Each named move below is a turn or a mirror, shown by a few rows before and after it. Which moves, in which order, take the first row of each later pair to the second? The first pair is answered.
N:
[ 15   6  11 -18  -6 -26  28  -2  -1  23  -4]  ->  [  2   6 -27 -23  -1   7  30  -3 -20  -2 -14]
[-23  -8 -24   6  18  29  -9  -3  -2  -7   0]  ->  [ -5 -12  26  14   8 -16 -11  -4  21  26   6]
[  7  -9   4 -18 -11  11   6 -17 -12  15 -14]  ->  [ 10  -8   8 -17 -13   6   4 -20 -12  16 -11]
X:
[ -4   5  -8   2   4 -10 -13  27 -13 -17   8]  ->  [-14   3 -11   8   3  -7 -16  22  -6 -16  10]
[ 18   0   8  -8  11  15 -43  11  -8 -10   2]  ->  [ -8  -3  -5   2  21  21 -38   7   3 -10   9]
[  6 -15   3  15  -3   1 -24  26  -2   5  18]  ->  [-16 -15  -8  20   7   2 -15  15   9   6  21]
[-25  -3 -11   3   7   8   6 -25  16  24   0]  ->  [-10   5   1 -15  -5  -6  18 -33   8  26  -2]
G:
[  2 -29  32   4  -8 -12  11 -19  10  55   0]  ->  [ 22 -35  31   7  -6  -4  15  -3  -9  48  -1]
[ 21  15  22  -1  -9 -12  -3  -4  10  -9  -2]  ->  [ 22  14  19  10  -4 -15  -1   7  12  -9   1]
[  4  12   7  14  14  -8 -18 -12  10 -12   3]  ->  [ 18  10  10   6  11  -1 -23 -13  -2 -16  -1]
Z:
[ 10   7   6 -20  -3  -6  -5   1  -6   5   0]  ->  [  8  10   6 -20  -6  -9  -5  -3  -1   2   2]
[20  0  7 -3 -5 -2 -6 10 -9 -4  2]  ->  [16 -3  7 -9 -7 -4  1  1 -9  5 -1]
[-18  -9 -45 -22  10   7  13  10 -38 -10 -20]  ->  [-21  -7 -46 -27   8   5  19   4 -37  -6 -20]
[-28  -6   7  30  13   6 -15   5  16  13  12]  ->  [-18 -12   5  33  13   8 -13  14   7  17  12]
Then:
Between the rows of a pair lie 2 to 3 moves.
[-13  49 -20  -4  -7 -14  -7  -8   9 -49   4]  ->  [-18  39 -21  -8   0   1 -25 -12  11 -51  -4]
Z then X then G
[-23   8   2  16  10 -34  -3 -19  30   3   5]  ->  [ 11  15  24  -4 -11 -45  -2 -14   7   4  -1]
X then X
[ -8 -13 -16  21 -12  12  44  -5  12  -2  14]  ->  [  9  -8   8  -3 -24  -3  38 -28   9  12   6]
N then X then G
[  1 -23   7 -14  -1  24 -13  -9 -16  12  -9]  ->  [  4 -26  -3   4  -3  12  21   2 -14  24   3]
Z then G then Z
[ 26   0  20  19  -3 -22  40   9  12  10   9]  ->  [ 29 -13  19  30   7  -8  20  25   9   3   9]
X then X
[-24  13  28   7  -7 -35  -7 -22  45  27   8]  ->  [ 13   6  28  29  -7 -44  11  35  24  17  23]
X then G then G
[ 38   2  11 -28 -18  18   3 -12 -20   9 -13]  ->  [-14 -23 -16  23  18  36 -15  12  26   7  10]
X then X then G
[ 23  -8  43  11   0  -3 -30  19   7  16  11]  ->  [-20 -10  17  29  16   4 -22   8  34  21  17]
X then X
[-10 -10 -18  -7  -4   4  28 -21 -15  22   2]  ->  [ 14 -10   8 -13 -14  -9  23  -9 -17  26  -2]
N then X
[ 20   2 -15 -10  -6  14   1  16 -33  -4  -8]  ->  [ 24 -12   7  11  -1   4 -14  28 -13  10   0]
N then X
[ -4  20 -27  -5  -6  -2  30  -9 -11 -15   0]  ->  [ -4  29 -19 -11 -12 -11  26 -19  -8 -10  -8]
X then G then G
